In the data rows, the value 500 means zero.
Some points, each followed by its number:
[561,555,575,408,264,290,409,580,658,649,553,344,270,348,487,587,691,644,518,
 413,503,540,631,638,597,502,448,413,457] 0
[503,624,481,676,810,770,570,710,443,328,115,683,999,670,556,345,89,243,348,
 586,412,543,246,216,142,622,563,807,569] 1
[770,763,659,852,268,421,279,425,520,700,833,585,259,188,305,283,641,692,882,
 390,480,412,524,541,393,383,530,621,465] 2
[204,412,280,802,670,468,80,462,618,999,999,667,375,551,397,445,436,954,565,
 607,184,420,130,554,362,999,209,265,565] 3
[432,451,530,758,676,657,344,287,372,585,649,763,664,521,406,286,318,448,519,
 463,514,375,416,371,599,653,531,517,472] 4
[434,505,627,520,541,557,471,411,469,487,539,709,582,433,475,428,383,394,494,
 533,520,424,445,521,490,566,509,465,466] 5
[405,580,586,727,670,394,428,374,427,496,666,834,646,436,283,351,214,455,440,
 663,476,445,439,436,592,719,696,503,388] 6
[469,398,494,387,604,522,617,440,558,685,454,253,352,501,488,602,456,587,751,
 203,784,653,510,750,516,346,375,347,511] 7
[446,417,449,597,883,397,394,227,516,852,513,636,655,376,482,109,291,718,681,
 234,678,449,422,482,655,470,683,637,375] 8
[468,471,591,720,653,518,350,298,395,633,720,702,620,422,348,341,420,530,551,
 479,452,324,369,437,637,704,488,440,404] 9
[312,514,720,777,656,663,302,307,449,572,691,698,571,531,249,231,460,517,424,
 590,474,295,282,516,477,747,670,589,378] 10
[552,614,572,410,326,352,436,637,694,600,486,380,321,346,504,610,644,565,540,
 433,416,503,593,586,583,486,383,415,450] 11
[761,453,420,416,555,551,234,524,475,627,497,237,486,203,274,698,730,673,373,
 281,491,375,556,517,384,650,364,344,732] 12
[498,439,520,690,624,492,564,227,299,562,673,808,647,444,289,327,312,485,588,
 719,374,441,401,433,670,763,622,616,398] 13
[387,256,210,141,446,642,695,527,227,47,0,264,546,721,904,731,667,539,559,
 659,733,635,561,460,291,304,486,686,516] 14
[546,546,288,333,246,414,455,646,902,368,239,85,266,642,635,906,741,396,529,
 479,421,457,725,419,445,370,380,432,513] 15
[568,558,598,463,387,381,381,547,584,624,545,328,316,376,424,564,648,641,529,
 426,378,466,607,680,677,489,449,372,424] 16
[381,523,555,805,695,364,426,360,411,630,667,870,594,431,236,326,224,406,473,
 722,423,467,308,392,613,654,618,551,326] 17
[504,724,494,417,392,368,460,470,480,624,587,504,345,376,322,501,615,523,599,
 451,400,591,599,575,680,559,485,302,322] 18
[651,591,518,331,357,344,533,623,591,540,421,303,235,359,575,593,652,652,483,
 488,455,526,666,596,595,411,343,386,542] 19
[515,505,543,539,448,475,512,529,502,497,503,501,420,451,519,481,522,485,503,
 506,481,511,510,556,507,473,501,482,453] 20
[618,491,290,274,277,472,703,704,604,353,161,123,353,525,706,749,656,488,495,
 487,675,716,769,556,388,327,311,450,658] 21
[466,616,753,541,473,352,300,538,493,642,725,495,256,391,334,500,557,694,422,
 426,338,393,602,651,671,595,515,470,469] 22
[624,449,547,511,363,392,303,564,590,660,594,440,247,147,441,742,571,523,468,
 215,461,319,432,627,553,544,310,249,347] 23
[530,606,572,487,385,438,441,510,558,585,557,515,440,368,430,537,585,532,538,
 500,423,522,515,580,587,507,445,437,492] 24
[418,137,194,371,556,697,760,590,270,10,186,579,647,996,809,607,627,436,627,
 745,800,858,457,367,271,418,517,850,847] 25
[655,531,468,238,236,379,789,686,709,382,252,188,269,478,630,826,744,400,444,
 422,512,579,799,532,325,353,286,391,491] 26
New points follow, each followed by the number of its nearest point above.
[389,266,275,355,571,689,676,478,308,197,225,414,649,733,737,637,509,484,548,
 712,682,629,493,376,327,450,524,582,555] 14
[470,669,754,555,526,316,357,534,573,702,611,544,520,284,232,351,528,689,564,
 488,478,374,582,614,622,611,519,419,452] 22
[475,458,641,487,523,646,401,400,588,510,631,577,336,511,400,325,367,443,508,
 423,436,295,515,561,570,563,404,519,541] 5
[450,461,439,612,639,736,686,409,372,312,555,740,682,607,731,467,12,34,306,
 479,452,424,424,451,353,457,643,522,642] 5
[827,542,599,258,355,878,647,898,587,231,21,435,636,915,982,660,161,251,47,
 151,421,486,373,98,178,102,537,659,780] 1
[443,358,384,557,757,815,660,436,292,280,473,708,964,848,612,286,45,106,339,
 522,585,471,326,213,294,532,691,718,659] 1
[412,517,621,664,562,459,367,366,443,677,760,742,617,360,325,298,496,552,618,
 570,465,451,403,509,618,637,606,425,513] 9
[458,433,530,685,670,523,574,237,294,520,659,820,696,504,319,295,281,432,562,
 666,420,410,381,411,588,699,652,619,414] 13
[411,321,349,445,417,574,715,575,486,253,329,567,380,803,604,630,678,455,522,
 695,642,764,513,346,370,496,588,630,713] 25
[634,488,376,685,700,839,434,456,153,307,642,836,944,802,486,190,232,430,391,
 445,536,670,526,215,517,524,606,703,750] 4
[609,429,179,136,349,545,774,720,552,265,90,147,392,733,819,729,638,506,403,
 534,669,752,666,437,336,354,297,569,703] 21
[438,553,710,462,455,440,389,436,550,602,607,616,430,255,367,464,592,593,608,
 511,511,418,497,614,611,604,435,357,373] 24
[507,500,584,566,576,491,507,482,490,530,570,708,691,529,409,375,402,438,487,
 425,507,359,409,510,533,526,520,438,471] 5
[818,348,686,510,823,855,874,681,424,175,292,755,778,999,899,592,414,7,0,
 91,561,469,531,455,152,370,558,734,851] 1
[364,645,770,798,654,517,266,358,541,666,714,752,497,449,231,238,525,666,499,
 499,488,308,344,525,605,815,635,549,303] 10
[633,629,854,0,352,468,431,787,501,569,521,305,397,206,572,999,564,705,409,
 467,401,544,544,866,553,117,113,320,664] 19
[658,602,480,375,252,324,609,683,684,563,373,222,241,398,649,705,639,538,466,
 413,469,600,691,631,498,380,351,389,538] 19
[574,628,464,308,137,587,486,749,556,684,505,383,216,248,600,699,636,801,593,
 304,390,572,967,419,631,429,312,411,775] 19
[440,539,486,517,596,648,572,403,551,364,725,709,769,705,399,429,314,471,520,
 472,417,456,347,529,239,534,704,656,460] 5
[412,236,281,405,621,648,679,430,232,211,188,407,584,737,706,597,565,594,671,
 697,682,676,578,392,372,507,522,540,556] 14
[476,318,228,263,461,618,713,577,405,192,155,259,525,713,812,742,617,546,502,
 650,700,702,582,440,309,366,440,535,557] 14
[439,488,444,741,874,816,596,590,357,287,154,755,999,708,515,328,23,217,347,
 576,442,496,204,171,181,676,666,807,601] 1
[351,212,239,443,738,842,757,511,214,1,0,529,839,897,764,560,358,379,559,
 790,713,693,394,227,207,459,612,688,589] 25
[279,202,197,117,500,696,648,449,100,0,0,308,624,774,984,702,683,586,621,
 726,744,609,508,469,233,310,540,745,433] 14
[525,479,333,387,392,520,709,668,559,437,215,285,317,569,677,719,589,467,450,
 511,576,644,574,594,505,360,349,490,587] 21
[605,555,497,284,319,479,502,612,671,509,395,279,243,455,594,605,666,570,474,
 423,490,526,661,635,561,437,331,473,582] 19
[974,221,403,231,210,459,586,710,579,847,456,512,32,461,490,757,624,999,379,
 386,228,576,555,529,455,405,534,202,562] 19
[388,497,623,655,616,501,274,327,467,700,780,676,558,380,339,344,390,570,587,
 537,425,378,420,451,623,666,513,409,456] 9
[395,417,635,654,769,613,340,378,273,505,662,855,762,572,388,143,207,396,551,
 589,481,299,306,400,554,681,627,585,496] 4
[548,673,417,444,444,537,639,520,501,490,448,381,536,613,629,533,456,351,346,
 478,469,565,567,510,492,377,475,535,504] 20
[495,410,538,302,406,587,715,555,580,575,448,86,172,543,467,872,572,537,756,
 221,796,744,586,896,409,323,239,200,516] 7
[365,262,289,289,570,632,684,496,338,174,173,358,567,767,740,675,571,528,630,
 735,739,755,539,406,350,380,473,574,534] 14
[847,396,370,396,624,626,137,532,371,620,461,164,564,158,207,778,749,671,307,
 210,503,326,536,456,289,735,336,317,854] 12
[526,400,408,564,711,808,771,519,250,212,428,747,946,956,737,308,66,53,216,
 500,582,517,366,249,284,463,639,743,688] 1
[654,425,400,544,720,795,741,577,350,168,275,751,980,956,674,418,172,51,247,
 309,547,513,378,241,283,432,663,747,700] 1
[440,490,434,604,701,734,828,779,398,219,416,816,827,999,827,306,93,0,0,
 314,506,544,499,413,72,317,722,700,673] 1
[424,482,497,604,891,329,460,315,427,876,568,562,644,388,432,153,317,673,700,
 203,658,455,301,541,695,447,624,594,499] 8
[584,542,599,425,363,380,384,571,584,588,512,241,304,400,446,592,648,648,522,
 426,373,497,645,712,689,458,443,353,427] 16
[685,657,770,650,386,201,209,418,435,702,581,609,282,359,257,492,570,665,574,
 450,257,449,494,690,539,426,520,386,370] 22
[475,520,612,593,480,372,397,386,547,641,681,570,467,272,329,405,525,640,578,
 517,411,367,450,550,601,607,525,415,362] 24
[478,537,557,610,560,492,467,400,431,525,580,586,516,452,388,385,440,462,544,
 536,487,427,450,504,557,550,569,493,436] 5
[653,362,568,513,317,472,273,444,495,729,562,469,206,66,501,766,570,517,420,
 53,581,360,352,705,590,484,177,263,372] 23
[556,505,273,296,282,479,562,677,793,335,206,94,309,649,699,852,724,420,508,
 505,522,562,696,426,421,339,403,466,544] 15
[408,563,596,721,616,425,319,328,498,644,786,666,546,349,371,371,430,547,614,
 533,431,364,447,432,564,653,487,400,433] 9
